128 stands for zero in the data rows.
Here is a table of points, one per row:
[126 156 101 119 159 121 147 149 143 105 148 113  86 119 168 132  86 138
 137 112 122 125 130 119 112 146 100  81 134 150 127  84 135 122 121 137
 136 150 140 145 123 148 177 144 104 132 111 126 129 143 163 126 122 147
 103 168 143 146 152 143  93  77]
[150 120 139  87 108 133 140 127 147 112 112 164 130 143 134 118 136 145
 183 117 190 153 114 140 131 136 146 162 160 134 142 124 108 148 105  95
 110 142 145 114 132 191 124 148 102 116 102 119 126 116 151 129 137 122
 147 126 115  99 118 136 128 163]
[ 96 126 136 164  77 105 146 118 150 164  87 155 153 126 147 136 146 133
 114 140 161 111 140 118 115 121  91 152 137 110 117 109 132 108 110  89
 111 147  94 125 105 117 114  81 122 149 118 107 115 118 118 119 139 112
 122 175 185 139 139 127 105 176]
[162 113 172  66 117 106 117 135 171 138 135 104  98 167  85 124 150  95
  78  45  94  92 136 105 118 106 101 132 114 164 111 133 113 109 154 112
 104 150 152 168 152  89 108  88 136 140 135 116 114 122 159 129 145 143
 112 127 142 140 102 137 111 166]
[108  98 139 157 123  52 110 136 155 166 128 125 155 135  93 116 133 121
 109 166 105 112 105 127 189 166 128 150 176 105 128 152 126 161 136 140
 111  89 125 140 147 138 127 128 147 144 121 177 102 121 107 150 111  92
 140 141 149 177 129 158 110 147]
[129 133 111 104  88 128 115 147 139 169 113  87 128 123 130 109 175 115
  87 104 129 147 151 142 128 102 114 119 123 141 110 137 151  98 126 142
 118 169 124 126 130 165 127 148 107 119 144 146 130 129  39 116  98 142
 133 121 149 144 135 104 122 109]
[124 113 111 117 139 170 102 112 127 156  71  97 162 115  97 108 175 140
 139 105  78 146 114 144 126 145 107 113  64 118 211 113 170 125 129 166
 141 172 170 111 132  85 121 142 133 122 123 132 135 180 138 118 137 116
 121 114 142 113 117 119 166  83]
[127 111 107  91 144 136 122 147 155 135 141  95 140  97 156  97 163 162
  73 104 144  96 170 134 176 157 108 177 102 134 105 139 114 167 131 124
  98 140 117 111 117 137  83 129 175 139 136 106 128 131 107  95 125 138
  97 164 103 124 149 151 129 163]
[141 160 157 115 139 132 140 180  78 125 168 122 150 152 130 150  97 145
 111 185 160 109 126 105 146 109 131 158 138 149 129 114 129 127 128 130
 130 114  79 159 141 105 129 117 135  81 109 130 103 116 101 137  93 110
 182 190 133 155  93 136 118 134]
[144 144 156 128 112 136 175 123 142 124 133 181 111 159  64 155  90  90
 127 173 126 113 136 169 179 118 141 136 127 107 100 117 141  99 144 108
  88 115 106 121 110 120 127 150 147 119 130 143 137  99 128 143 176  81
 128 115 106 142 135 145 128 133]
[161 142 131 144 127 147 137 124 111 131 174  93 149 117 147 161 116  80
 152 120 131 108  90  80 130 118 169  89 138 124 149 135  94 119 137 128
 149 135 126 157 134 159 107 103 114 137 145 160 125 136 164 141 131 128
 100 148 123  86 143 154 132 147]
[170 142 174 123 129 113  86  84  82 110 141 128 142  85 146  78 103 110
 118 142 108 155 117 145  78 138 122 114 108  98 162 143 149 154 134 128
 175 156 138  70 156 152 137 137  90 135 186 154 111 183 183  52 140 154
 158 142 117  91 135 135 130 100]
[120 168 159  91 182 103 177 151 110  85 119 140 122 130 117  84 136 143
 124 139 163 121  95 143 121 112 150 156 139 106 139 117 129 105 117 118
 123 113 108 161 154  93 145  97 150 136  82 154 151  94  97  86 176 115
  99 119 155 112 123 144 136 149]
[150 156  86 125 118 156 119  95  79 110 115 151 128 134 128 118 132 146
 133 112 126 124 105  99 114 171 135 135 141 184 123 144 129 136 107 122
 120 126 129 119  90 146 145 110  92 132 127 145 108 132 131 140 118  94
 102  89 104 186 127  90 130 116]
[132 106  95 145 135 124 112 137 120 155 110 106 136 112 113 173 121 102
 190  81 134 123 112 128 159 142  96 119 104 135 134 134 147 158  98 135
 150 129 143  96 137 104 165 180 139 124 174 138 130 147 128 106 122 168
  84 108 134 133 118  91 167 122]
[143 152  59 123 121 170 136 146  65 119 137 108 100 120 170 159 126 171
 129  98 101 132 166 141  63 100 119  56 146 123 143 172 116 112 123 141
 146 170 136 138 162 113 126 119 130 128 134 123 149 143 149 133 163 188
 152 131  96 130 169 211 117 157]
[109  68 108 142 149 127 110 130 153 138  88  86 126 138 127 165 152 113
 152 121 146 112 146 187  74 154 143 169 136 147  89 129 149 167 122 161
  84 102 128 156  78 139  86 148 136 107 141 128 112 110 133 122  82 115
 174  84 128 150 130  97 145 118]
[127 129 150 138 114 144 129 189 154 117  73 172 129 105 121 121 103 128
 106 149 155 137  98 148 134 132 121 110 114 115 120 133 120 135 101 153
 161 112 133 139 136 124 112 140 122 125 138 153 144  82 140 133  85 144
 127  92 128 146 157  91 121 120]
[112 102 128 156 122 140  65 120 163 102  91 148 124 117 130 166 170 123
 148  87  98 142 128  97 169 114 158  93 110  97 103 112 146 147 147 139
 156 105 158 135 108 125 151  91 173 119 119 129 118 152 115 139 170 136
 150 134 141 121 130 126 129  95]
[120 148 115 132 127 112 137 134 107  99 124 118  79 121 133 120 129 123
 124 156 108 117 132 119  98 178 135  80  98 120 146 143 102 121 161  91
 106 156 144 119 152 105 102 161 111 137 113 106 108 143 110 184 135 157
 136 181 131  97  87 129 127 164]
[  0 121 148 104 106 137 137 131 125 131 168 107 142 124 133 128 126 147
 110 145 164 141 160  94 123 124 146 141 175 138 111 125 134 120 127 152
 136 135 109 112 152 121  92 139 126 123 133 120 119  88 134 150 126 154
 101 142 100 129 140  90 102 151]
[141 120 129 163 135  96 143 122 148 156 151 139 152 124 111  94 157 130
 125 150 148 136 160 114 141 133 123 117 132 129 120 104 121 134 163 118
 163 149 107 128  89 119 141 117 143  88 158 107 136 100 115 160  89  91
 102  84 105  88 121 132 146 124]
[155 178 125 153 135 120 146 113 148  93 151 143 137 156 128 130  99 153
 172 133 116 125 118 153 142  84 169 128 138 153 126 118 106  97 111 156
 168 140 116 106 127 105 117 155 113 176 108 126 144 171 126 148 130 141
 131  93 127 124  98 120  97 123]
[144 149 115 141 122  84 109 108  86 104 137 157 122 135 116 134  72 123
 137 165 144 146 109 125 154  91 125 114 147 141 145 126 118 106 125 129
 118  91 192 116 122 139 127  98 111 123 111  95 170 126 148 132 131  88
 144 101 129 101 105 145 159 111]
[148 104 155 137 112 132 117 123  98 154 150 146  95 137 230 108 110 115
 140 117 110 128 111 137 146 137 148 152 133  75 164 151 146 120 134 120
 118 126 119 130 128 136 167 120 128 152 153 119 147 159 158 130 148 139
 137 100 127 125 116 122 164  76]
[165 115 174 135 142 143 139 133 154 130 132 127 142 138 101 103 131 127
  99 147 148 119 138  96  71 134 132 157 150 128 108 138 156 102 131 156
 108  50 119  81 120 136 126 151 167 100 133  81 126 119  77 133 127 135
 119 150 108 144 158 124 113 144]
[137 124 118 152 154 160 125 125 131  99 131 141 138 115 118 146  99 125
 135 152  83 133 166 117 114 126 111 154 135 127 102 119 115 113 151  94
 136 111 139 172 127 134 133 101  84 154 109 115 139 146 133 116 125 129
 132 128 125 152  82 123 151 128]
[134  91 125 139 111 145 121  48 133 133 161 115 143 123 131 102 131 146
 133 135 111 162 128 147 134 140 138 137  98 172 107 151 107 141  98  93
 135 134 116 143 151 136 173 136 152 117 128 111 125 112 134 118 116 105
 138 154 134 110 175  85 134  97]
[107 123  89 120 165 141 152 124 138 153 122 145  93 143 106 180 149 125
 128 113 109 146 111 143 128  79 105 113  95  88 140 100 111 161 142 135
 110  84  99 112 101 131 120 138 124 135  91 146 132  93 126 129 116 129
 141  90 132 106 127 147 102 116]
There is one direction along which these points spread out most. Take the direction at right angles to it along which they spread out most. Go by this last direction. Where along it does each point below lie, from 0 to 99? 50 is the average, and the first point above lies past it. One standard deviation of the points above along it is 16.
[107 123  89 120 165 141 152 124 138 153 122 145  93 143 106 180 149 125
 128 113 109 146 111 143 128  79 105 113  95  88 140 100 111 161 142 135
 110  84  99 112 101 131 120 138 124 135  91 146 132  93 126 129 116 129
 141  90 132 106 127 147 102 116] >> 46
[161 142 131 144 127 147 137 124 111 131 174  93 149 117 147 161 116  80
 152 120 131 108  90  80 130 118 169  89 138 124 149 135  94 119 137 128
 149 135 126 157 134 159 107 103 114 137 145 160 125 136 164 141 131 128
 100 148 123  86 143 154 132 147] >> 68
[127 129 150 138 114 144 129 189 154 117  73 172 129 105 121 121 103 128
 106 149 155 137  98 148 134 132 121 110 114 115 120 133 120 135 101 153
 161 112 133 139 136 124 112 140 122 125 138 153 144  82 140 133  85 144
 127  92 128 146 157  91 121 120] >> 45
[150 120 139  87 108 133 140 127 147 112 112 164 130 143 134 118 136 145
 183 117 190 153 114 140 131 136 146 162 160 134 142 124 108 148 105  95
 110 142 145 114 132 191 124 148 102 116 102 119 126 116 151 129 137 122
 147 126 115  99 118 136 128 163] >> 59
[120 168 159  91 182 103 177 151 110  85 119 140 122 130 117  84 136 143
 124 139 163 121  95 143 121 112 150 156 139 106 139 117 129 105 117 118
 123 113 108 161 154  93 145  97 150 136  82 154 151  94  97  86 176 115
  99 119 155 112 123 144 136 149] >> 73
[144 144 156 128 112 136 175 123 142 124 133 181 111 159  64 155  90  90
 127 173 126 113 136 169 179 118 141 136 127 107 100 117 141  99 144 108
  88 115 106 121 110 120 127 150 147 119 130 143 137  99 128 143 176  81
 128 115 106 142 135 145 128 133] >> 66
[127 111 107  91 144 136 122 147 155 135 141  95 140  97 156  97 163 162
  73 104 144  96 170 134 176 157 108 177 102 134 105 139 114 167 131 124
  98 140 117 111 117 137  83 129 175 139 136 106 128 131 107  95 125 138
  97 164 103 124 149 151 129 163] >> 31
[108  98 139 157 123  52 110 136 155 166 128 125 155 135  93 116 133 121
 109 166 105 112 105 127 189 166 128 150 176 105 128 152 126 161 136 140
 111  89 125 140 147 138 127 128 147 144 121 177 102 121 107 150 111  92
 140 141 149 177 129 158 110 147] >> 43
[150 156  86 125 118 156 119  95  79 110 115 151 128 134 128 118 132 146
 133 112 126 124 105  99 114 171 135 135 141 184 123 144 129 136 107 122
 120 126 129 119  90 146 145 110  92 132 127 145 108 132 131 140 118  94
 102  89 104 186 127  90 130 116] >> 48
[  0 121 148 104 106 137 137 131 125 131 168 107 142 124 133 128 126 147
 110 145 164 141 160  94 123 124 146 141 175 138 111 125 134 120 127 152
 136 135 109 112 152 121  92 139 126 123 133 120 119  88 134 150 126 154
 101 142 100 129 140  90 102 151] >> 52
